In the rows, zero is written as 128.
Named turns come first, each shown by rows before and after it. Which turns, in which order, take the first row of each pair that follows to the second? Write the first one first, as in the answered first pair.
turn j67:
[141 132 105 148 115  97 129 127] |-> [148 136 111 149 114 100 131 126]
[ 75 130 191 108  89 153 155 147] |-> [ 49  82 123 132 109 171 132 128]
[102 133 154 136  97 157 175 152] |-> [ 72 111 129 138 104 149 163 149]
turn j539:
[172 157 137 148 132 110 124 144] |-> [167 147 127 158 130 101 121 142]
[132 129 146 112 128  74 116 116] |-> [125 115 151 123 116  75 136 119]
[151 144 143 109 145  91 105 111] |-> [134 115 131 139 130  73 118 114]
[ 93 127 112 113 118 138 106 122] |-> [ 88 117 117 122 109 141 120 125]
turn j65:
[145 128 108 146 129 147 138 141] |-> [100 108 132 107 139 133 132 136]
[153 135 120 151 127 135 133 123] |-> [110 104 132 117 142 129 127 112]
[113  89 130 128 145 123 146 116] |-> [137 136 154 128 124  97 152 137]
turn j235:
[137 125 119 124 138 114 122 134] |-> [133 125 116 134 129 119 132 141]
[128 159 114 101 147 182 122 137] |-> [ 98 150 107  89 153 152 102 137]
[ 98 105 152  96 136 100 131 125] |-> [100 112 144 133 107 126 168 149]
[146 122  96 140 151 202 112 145] |-> [126 113  98 107 177 166  75 130]
Then:
Each pair is two turns apart.
[162 120 146  92 167 118  88  89] |-> [193 106 134 142 145 117 110  88] => j539, j67
[119  85  87 182 104  93 151 131] |-> [117  62 162  96 150 115 147  94] => j235, j65
[169 124 156 118 153 127 134 121] |-> [174 136 130 149 135 112 134 131] => j67, j65
[141 133 114 115 162 143  94 117] |-> [135 126 111 134 147  98  90 123] => j67, j539
[102 125 121 153  95 158 144 154] |-> [110 133 177  90 122 126 119 134] => j235, j67
[ 97 148 130  92 143 152 138 154] |-> [ 91 130  93 109 153 148 120 144] => j67, j539
[160  99 127 110 151 118 128 120] |-> [144 103 131 102 148  97 121 125] => j65, j67
[181 123 135 142 132 136 134 110] |-> [167 115 119 130 148 111 104 101] => j235, j67
[ 82 124 106 120 139 121 107 121] |-> [111 158 139 143 102 110 144 146] => j539, j65
[105 152 105 154 100 124 129 151] |-> [ 91 121 107 142 114 159 139 140] => j539, j65
[135 171 117 160  91  83 135 155] |-> [157 169 139 115 128  70  97 122] => j235, j235
[142  68 197 128  96 155 187 134] |-> [165 123 119  81 168 103  42 106] => j539, j539
[121 119 145 126 118 129 134 130] |-> [142 136 131 132 124 143 126 125] => j539, j65
[140 133 130 102 138 150 111 129] |-> [161 136 123 120 131 137 108 126] => j539, j67
[102 117 126 129 146 110 120 120] |-> [120 115 143 143 131 142 154 125] => j539, j235
[157 136 174  94 157  94 101 114] |-> [103  65 137 138 141  85 123 113] => j67, j539
[126 147 122 163 100 127 137 149] |-> [ 98 143 146 134 105 110 133 151] => j65, j65
[ 77 148 122  69 146 167 120 139] |-> [ 50 100  91 118 125 127 127 141] => j539, j539
[136 123 111 126 137 136 113 122] |-> [152 131 133 135 122 135 137 129] => j539, j67
[126 179 151  97 113 137 147 141] |-> [121 134  77 128 138 172 125 116] => j67, j67
[ 97 132 104 180  93 180 174 173] |-> [129 196  81 119 148 177  86 156] => j539, j539
[ 90 131 146  89 138 127 120 114] |-> [125 169 152  97 128 118 118 124] => j67, j65
[108 139 143 134 119  97 150 159] |-> [ 85 117 102 133 143 117 125 144] => j539, j67
[104 125 107 131 119 118 110 140] |-> [130 136  99 144 117 132 112 138] => j65, j67
[134 109 143 157  88 127 168 136] |-> [ 80 122 150  97 115 106 131 140] => j539, j67
[107 128 139 121 107  56 112 131] |-> [170 146 118 169  93  91 131 131] => j65, j67
[ 91  68  67 182  96 156 163 116] |-> [148 169 111  78 149 224 121 108] => j539, j539
[ 70  95  96 100 129 167 133 138] |-> [123 135 153  93 113 187 168 148] => j235, j67
[171  84 166 125 151 145 124  96] |-> [ 96  89 158 121 127  72 113 132] => j65, j235
[ 95 112 110 162  99  66 136 153] |-> [179 152 135 174  92 113 160 150] => j67, j67
[117  93 130 148 126 136 134 123] |-> [127 118 169 120 127 118 132 128] => j235, j65
[136 127 177  88 148 146 144 124] |-> [136 104 149 104 157 171 143 112] => j65, j65
[155 151 118 133 134 149 124 137] |-> [110 108 110 120 149 138 116 123] => j65, j539
[111  57 149 154 111 164 159 110] |-> [164 137 181  93 143 184 120 108] => j67, j539
[122 121 122 127 133 148 138 105] |-> [135 143 130 115 139 131 121 105] => j67, j539
[149  97 171 131 124 126 152 126] |-> [146  88 162 132 129 131 152 122] => j65, j65
[ 97 180 114 132 120  72 105 170] |-> [ 81 170 112 143 107  87 128 182] => j235, j67
[ 77 152  90 144 122 172 163 157] |-> [ 69 178 116 100 136 151 139 158] => j65, j539
[148 148 119 165  75 152 147 173] |-> [140 105 131 136 107 205 155 142] => j65, j67
[149  96 131 124 122 167 151 121] |-> [168 144 154 105 118 107 124 132] => j235, j65
[131 163  92 147 119 147 106 143] |-> [124 169 106 147 107 116 109 151] => j67, j539
[106 122 123 168  92 101 138 155] |-> [143 114 109 180 105 149 144 138] => j65, j67
[113 116  69 168 111 119  89 122] |-> [ 67 105 148 134  87 101 137 140] => j65, j539
[107 137 148 127 149 120  88 126] |-> [127 154 126 155 136 118  89 136] => j65, j235
[ 99 153 170 132 118 185 145 150] |-> [ 69 153 149 106 138 167 106 145] => j67, j539
[111 128 101 105 143 107 109  97] |-> [137 153 103 147 106 144 161 124] => j235, j67
[ 60  56  72 155 162 140 123 137] |-> [120  74 158 108 176 211 162 116] => j539, j235
[129 108 124 140 103 125 143 142] |-> [106 114 135 110 111 123 136 146] => j539, j67
[131 161 131 156  79  92 130 157] |-> [ 81 128 103 149  93  93 116 152] => j539, j67
